One turning vector, and how many steps it has turned
The counts run from 0 to 825.
 387  -26  199  221  -38  109   -9 -111   68  276   88   89 -243  166  -22   27  108   98 -136 -145   96  -74 -126 -207  152 -357  198  147  285   -3  105   12 -118  -25   29   63  -73    0  286 -137 -235 -233  266 -165   76 -440   35  -76   19  181 -219 -237  136 -117   76 -128  -93   76 -186  150  229   47 -127  -63 -327    5   20  -11 -201 -242  -27   69  134 -161 -128  201   24  285  298 -182 -104 => 83
 282  -73  134  310  -49 -134  -60   47  128  161 -104    4  -34  199   94  -28   59  107  183 -211  155   69    2 -396  319 -417   74  -73  196 -154  -23 -307  -46 -102   43 -222 -405  -16  196   96 -159  -23  186 -146  140 -262   11   36  -99   32  -32  -37  -88   49 -164 -100  -21   75 -219  204   50   50  -51  -63 -214 -172 -105   33 -255 -275 -162   56   95 -444   55  -23   -9  113  -76 -161 -227 => 761
 197  -62   43  164   48 -135 -302   70 -443 -132   54  126  141   35 -132   82 -144  -52   49  -99  -75  118 -134 -163 -139 -103  205  -29  392 -130 -195  372 -253   85  -16  115  228  143  -66  -67    6   68  102 -164  -14 -167   45  -60    1 -356  -45  -98  -35 -202  132   18  -87  155   -1   75  -32  -58  116 -346  156  -13 -165 -234  -54  217  -99  453  300 -122   81 -157  198  -11  127   82 -143 => 425
 278   72  237  156   44  -39 -301 -100   34  141  -25 -223 -187  168  -38   88  138  174   41 -245   67  -95   71 -297 -140  -91  106  -83   89  -24  111  -39 -402   -1   90    7 -291 -180   96   78 -306 -193  338 -167  -22 -102 -124 -168   60 -222    7  -99 -278 -185 -198   76 -168 -134   23 -154  -25   44  -36 -196  -76  -14 -115 -248 -148 -376  -62  -87   -4 -303  140  -50 -118 -237  165  -27 -113 => 473
 392  -41    2  399 -113 -256 -198  -67  -67  167 -166  -75  -52   69   -6   48  116 -115  161 -214  221   29  -21 -179  -27 -119  178  -11  385 -123 -179  275 -105   23   74 -119   27  -95  -25  -93  -22  -99  160 -208   32 -130  -18 -166  255 -134 -133   -4   73  -39   19  186    7  280 -365  128  -59    5 -186 -165   98   34  -65  -80  -73  100   -3  448  304 -234   11   11  234  183  219  170   75 => 492
-183  348  -17 -189 -228  -75 -173  -29  280  273 -198  -76 -130    3  342  149   17   42 -194  -81   53    8  421  -91 -204  135   84  269  276   82 -115   79   46   -8   92   31  132   -6  263 -150   60 -164  140   54 -214 -113   -6  -46  234 -216  291 -107 -219  126 -255   -7  -18  -53  -32    1 -352  166   -8 -256 -114 -137   95   96  -89   -4  -62    8 -152  -97  -81  203  168  188  151  298   34 => 466
 275   48  -91  239   41   -9 -365 -118  -16  299  125  -58  131   47  180  206  -51  189 -159   19 -246   -1  116 -148   21 -182   97   95  370 -196 -114   24 -149  116   51 -288  -12  129  287 -308 -153 -270  138   57  273  -31 -301 -102  -63  -99   85 -264  145  -92  -77   -4   23  -99    9  -65  -49  105  167 -159 -278 -233  -23 -327  -24   76 -125 -202 -230 -147  140   39   25  -22  101  -56 -164 => 352
 326  138   73  -26   26  103 -154   74   56  121 -230  185   -7 -105 -102  -14   67  248  -60 -241  -35  -90  -22 -224   97 -277  266  347  251  232   44  177 -163  -57   26  370   73  178  341   21 -242 -195  320 -190  -25 -201   85  163  -52  226 -107 -167  324 -103   51 -208    6  155  107  152   79  279 -231 -180  -40  -16   41  -89  105  -30  -27   63  118  -62  -68  235   86   54  416 -112 -145 => 749
-224  132 -309 -181    9   34  -91  -80  178   46   87 -178 -264 -141  106  223  -85  100 -626 -113 -269   52  102   39   -3   90   45  215  323  115 -109  -24   12   86  -25   -3   22 -119  -37  -41 -243  -82  108  -63   79   24 -188  143  -69  207  188 -133  -43 -127   37   88  -14 -132   13 -242 -377   50  111  -24 -471 -200  340  -20  100   39 -161  -86   64 -131    6   91  142   98  -24  -32 -259 => 652
 -38   72  156 -131   -3    4   14  149 -198 -206  101   56 -193 -294 -218  116  206  127 -210 -242  -84   75  -49  -19   12  -47  -75  104  384   55  -32  135 -173   22  -85   58   41 -177 -220  302 -155  281   61  -63   82 -139   23  206 -243 -341   92   73 -150 -201   -7    1   78 -135    1 -233 -286  164  229 -296   80 -168   86 -204   42  139 -158  307  365 -100  -20 -194  177 -185  110 -133 -110 => 241
 206   51  -41  131 -100 -151  -64 -160   92  267  -18  -38  235   10  318  -70  -33   74 -120  -91 -117   70 -231 -240    6 -229   75   37   48 -300 -244 -346    2 -135  170 -130   23   63  242  -16  127  -47  155   -6 -152  144  108  -67 -121  -89  -52 -159 -223  154 -214 -258 -182   26  -77  272 -203 -130  174 -134  -55 -156   29  -67   98 -233 -359  154  303 -327   52 -115  279  255  -31   66 -489 => 369
 287 -264  123  237  -28 -137 -238 -165   61  222  144  -72  -21   37  221  199   65   33   39  -43    0    0 -176  -65  -57 -127  202  174  294 -186 -256 -151 -109 -130  153 -296  366  -53  239  -42  168 -175   45   -1   16  131  -38 -360   40 -147  -18 -361  -58 -127  -90 -118  -53  -35 -117  -66 -180  -42  255   30 -279 -297  108 -356  -67  159 -217   63  216 -215 -165  -59  197   86   67  -26 -201 => 167
 222 -206 -233  153  -87 -187 -476  -88  -54  176   12  -20   95  448   76   34 -129 -105   71 -252   29   69  -56  -93  -63 -252  241  -43  157 -155 -208 -131   75   17  -67 -191 -119   25  302  -85   39 -253  263 -130   37  -13  -80 -207   17  -75   50 -425  -60  -51  -25 -179  -38  249  112  275 -171   -6  103 -118 -167 -101  -81 -134 -109  -46  -91   -3  -55 -370  208  -44   97   43  277   35 -437 => 13
-166  377   58 -121  -60  223 -202  149  -86    4   82  138 -293  -21  200  112   89  225 -205   16 -127   75  218 -100 -228   34  -19   93  366    2  149  205  -83   77  -24  137  191  -78  105 -145  -74  -70  186  113  -56 -109  -71    7   24 -469  266 -130 -238  -67  -50   80   43 -153  298  -47 -428  196  257 -373   32 -146   45 -114 -161   87  -17  161 -154  -22   38  -22    3  -40  134  175 -167 => 533
 114  208 -171   14 -112 -244  -84  -44  309  236 -285 -295 -166  167   88  153   79  140  -48 -195  131   68  339 -121 -113 -121  -59  328  391   10 -198   79  339  129   38   17  -77   63  212 -110  -70 -241 -120   67  -67 -213  -20 -164   67  129  280 -121   43  295 -101  -70   11    4 -171   21 -282  233  -49 -217  -53 -128  -85  142 -120   75  -70 -157 -372 -215  -76  255   19   95  -36  198 -108 => 672
 210  155 -426  162 -190   18    4 -195   -2  171  130  -79 -156 -101   31   70   95  102 -496 -106    0   66  238  -49  264 -224 -186   88  416   47 -106   23  255  264  138 -188 -208   -1 -187  -48 -151   66 -122  -19  193 -126  -40  149 -171  119   52   61  131   47   -5  -37  225   76  -51  255 -120  -65   84  -13 -345  -68   49  227  267  318    8 -125 -182   68  -47   85  181  140  175  125  -96 => 24
 136  -27 -106   65 -137 -154   88  132 -105   93 -109   -9 -202    1  -99  -50  205  -45 -158  -87  265   61  160   30  377 -264  -79  110  557  275 -158   86  234  221    6   46  -69  -53 -226   49  -94  238 -270  -32  192 -318  158  190  -66  140   68   95   99  117  -40 -130  125  129 -101  221  -73  -16  118  -64 -133 -137    7  240   44  397  -16  255   82    9 -206   94  143  194  131  128  -24 => 702
 198  -49  406  165   10   15 -122 -117  -37  256   70   86 -184  -69  120  -78  282    0 -141 -160  197 -259  -35   19  153   50  -76   57   38  243  -94   43 -281  167  244   19 -105 -208  160  283   -4  -70  325  -38 -124    4 -147    5   10 -114  -96   -1 -360   65 -261 -195   98    0  183  -93  -11  191  136  -48   10 -213  -96 -152   19  -65 -105  240  374 -215 -186 -285   70  177  205  205  109 => 49
 296  -87 -111  217   55   39 -484 -118 -100  202   23  -31  105  -54  -78  162  -38   42   -8  -95 -127  122  239 -257   68 -285   81  -48  235 -459 -145   92   42  156  104 -156 -146  164   29  117   88 -108  109  -88  222   23  -10 -128 -168  -38  -20  -59  187  -46   37  -15   97   -3   47   67 -152  136  251 -263 -303 -203 -137 -160   97  262 -131 -290 -253  -92  143 -102   93 -226  171  -99 -391 => 420
 262 -254  -46  245  -71 -104   -8  -29 -157  -14   55  -14 -215  310   63  104   66 -157   -9 -122   42   -6 -287  -58  205 -216  241  -12  597   59  -50  191  -69  165   35  201  -84  -36 -115  -80 -107  134   73 -239   62 -286   64  -65  164   70 -179 -118 -158 -301  250 -268  -76  194 -194  142  130 -284   35 -208 -110  133  -36  -15 -142   -9  -30  312  185 -195 -182 -145  108  192    3  109 -186 => 17
 -31   71 -140  188   13 -101 -197  101  -28   60  -69    9   63  -33  219   65 -141  -54 -235    3 -166  122  246 -278  329  -47  -68 -112  419 -119 -286  -76   25  105 -130  -58 -205  -51 -206  -34  -71  194   32 -323  166 -116 -216  172   -8  -61  168  154 -169   59   -4  219   30    0 -111 -163 -450  138  191 -241 -229 -274  -20  109 -148  170 -274  234   58 -249  199 -130  -38   -1 -263  207 -216 => 433
 308 -333   23  182  115  -85 -130 -320  -29  329  -35 -226 -124  282  -51  103   83   36 -258 -109   63 -119   96  199   17 -100 -116  249  197   44 -128  262  -39  266  194   69 -191 -180  102   79   37 -222   63    0  -75 -107 -157 -325  227  379 -156 -234   31   10  -39 -246  113   79  220   11   25   71  137   66 -136 -216  -78   12   39    3  -21 -131   10 -238 -224    5   83  100  219  238 -103 => 797
 223 -295 -111  118   85 -234  -99   -9 -252    0   92 -206    2  291 -361   21 -106 -105 -155 -178  -28  -10 -174   77 -136 -305   72  143  310  -35 -197  148   30  -57  -72  -71   24  -57 -135  188  -65   -3 -104  -12  131 -263   42 -239   -5  174 -181 -300  146 -220  220 -293  -99  107  -98   48  -47 -150   78   62  -83 -154   24 -122    8  -37 -108  101  246 -170  -61  -49   69  -58  137 -104 -306 => 305
 291 -245    8 -116  117 -310 -209 -118    8  186 -253 -239  134  -23    7  106   85   96 -124 -178  -69  -98   43   72  -85   42  137  414  272  116 -381   33 -172  147  167   50  113   71  235  232 -109 -304   61   53  -48  130 -240 -171   17  193   -9 -171  242  -92 -111 -222  -10   -3   13 -144  -65  217  -54   27  171 -270   84 -234  154   96 -172  -95  267 -298 -148  152  215   16   92  160  -91 => 458
  13 -214  -43   24 -109 -240   43   70  -93  -93 -159 -184 -197 -256 -280   83  202  -80  -90 -371  187   44 -128   37  102 -176    0  -17  424  -50 -245  193    0  -39  -12  142   -6 -263 -289  392   15  246  -76 -136   53  -73   44  -22   -9   -7 -125  141 -152 -106   16 -119  -99   30 -227 -113 -254  -53  -10 -223  -29  -10   70  -29  155  218 -164  212  422 -132 -197 -182  218   -3  145  160  -81 => 308
-147  352 -104  -34  -53   45 -155   32 -270  -36  -61  112   51   27  147  -77  -21  107 -355 -118  -10  135  274  -53 -125   97 -185  183   63   36 -158  125  216   66  -63 -183   76  -82   -1  208   28   54   79  -46  -58   30   26  137 -109 -247  335  -17 -210  130  -70   87  130   -7  137  115 -539  302  151 -229  122 -275  -39   66  -74  126 -114  321  265 -172  157  -62  206   95  149  210 -158 => 40
 -28  388 -136  131 -273   89  136   48  102  209  -73   14 -179   73  188  -81  279  189 -440  -90  173   44  -10   46 -124 -132 -316  161  272   42   13  -51  340   21    7 -208  -45 -173  152  -42   48    5  -33   48  -82   33   31   56  -32   74  139 -175 -210  172 -181 -146  -24  -12   97  358 -423  214  198 -173 -148  -74   -6  245  110  196  -88  106   68  -22  -27  141  115  152  396  307 -173 => 109
 378   66  425  164  198 -182  118   16 -148  179 -197  -36  167  139   25 -196   17  299   16  -58  -96   62  -12 -233    8 -266 -315  375  259  -80 -146  109  -77   -3  153   13 -118  -14   56  137  -60  -41  -44   79 -109 -267 -114  -20 -125  -92  -24  -98 -235  148 -113 -213  -53 -185  -80  -89  -60  145  210 -104  293 -313 -191 -117 -189 -118 -183  277  213 -198   11 -170  -93  154 -295  237 -185 => 250
 161  183   48 -190 -104 -124 -321 -105   61   85    5 -305  -42    5  225  153   -8 -106  -99  -69  122   81  453 -208   85   50   69   63  269   23 -267 -133  -27  224  177 -138   10  124 -124 -180   -8    0  155  -65 -217 -153  -50   43   24 -353  293   26 -109  115 -445   47   92   77 -169  -84 -231  -89   57 -103    2 -151    6    3  -74   22  -86   22  -46  -89  -64   10  428  249  -55  183   52 => 552
 244 -102  -16   92  119  -56 -190  215 -177   58 -186  249   83  277  -94  -10  -48  108  120  -98   -8    4   30  -86  154 -205  180  319  270  193 -149  178   11  245  -48  289   44  120  202   11 -223  -69  223 -102  133 -151 -102  150  -19  101  112 -112  359 -185  120 -202  240  234  193  214   18  245  -92  -77  169  -88 -126 -160 -177  131  -26  175   46 -225  -63  109   42   61  248   76 -162 => 817
 550  103    5  258   60  119 -347 -275  -41  160  216    9  -40   53 -248  153  -24  -21 -135 -154  -94   44  316 -254  254 -239   -5  -35  151 -283  -85  277  -13  150  119 -269 -197   99  -66   58 -149 -192  222 -183  239 -225 -270 -106 -110  124 -155   40  199  -58   66  218  118  158 -104   37   76  154  -56  -72 -176 -384 -111 -119 -105   19  -14  -65  -69 -106   -6   11  145   39   99 -167 -167 => 625
 355 -137 -155  359    0 -230 -340  -24  117  305 -211  -45  -42  216  129   85   16  -59  126 -138   96  -47  122 -243  -31 -218  274   22  245 -160 -247   72  -30  -22   21 -125  -80   14  205 -155 -161 -239  127 -252  196  -61 -133 -210  175  175 -117 -174  263   85  -27  218   47  158 -250   68   21  133 -105 -109 -289  -71  -14   16 -215  125  -16   11    8 -239   93  307  -38   87  206  132  -77 => 286
 148 -215  293  172  113 -186 -107  -77 -137   46   19 -138  -41  108   15   23  -93  -17  -63    1 -124  -80    7  -12   18  -16 -103   19  159  -52 -213  -21 -228   79   65  113 -167 -240  -28   57  -62  -42  125 -208  -11 -116 -268 -250  154  -22  -92  -51 -402  -27  -20  -11  -45 -140   -1 -348 -118   62  308 -155  -24 -349 -105 -122 -304  -63 -241  193  161 -347  -39 -268  -82  -56 -128  199 -158 => 47
 252  -58  -17  507   30 -233   72  -57  -64  164 -209 -114  -61  199  115   28   76  107 -175    5 -199  142  -86  -75  -16 -241 -302  114  362 -274 -166  291   46  174  145  -14 -299 -134  -95 -123   57  -38 -241   38  -30 -204 -194 -241   67  137 -200  -37 -201  113  148  -35 -165 -152  -47   33  -77   57  267 -186   38 -257  -98  157    2   95  -42  129 -108 -151  -18  -69  -61   92 -242  385 -172 => 317
 148   -9   61 -269   96  -21 -258  175 -350  -90  213  -26   -3   -3 -204  131  -81  106 -278    8    4   91  145   24   18  -93  201  338  496  154 -224   88  108   -6 -105  -45  400  196  -31   54  -90   80  -93   -3   62 -246  173   27 -212 -235  220 -231  224 -179   46 -181  122   61   11  -48 -187   32  113    0  -48 -172  -11 -288  -69  258 -123  272  177   73 -136   25  229   76  277 -176 -212 => 632
  32  -37  125   43   -5 -228 -293   99 -160   12 -218 -100   84  391 -161  -22 -105  126  120 -126   16  153  347 -156  -93 -264  -97  160  213 -207 -110   93  156  108  -38  112 -342   -9  -79   60  -53   15 -129 -160   26 -375  -58 -136  -61  -54   79  -92  -74  140    1  -79 -136  -71  148  -88 -197  192  204 -218   26 -235 -420    8 -163   -5 -117  -15 -385 -252   78  -51 -195 -137   22  131 -310 => 606
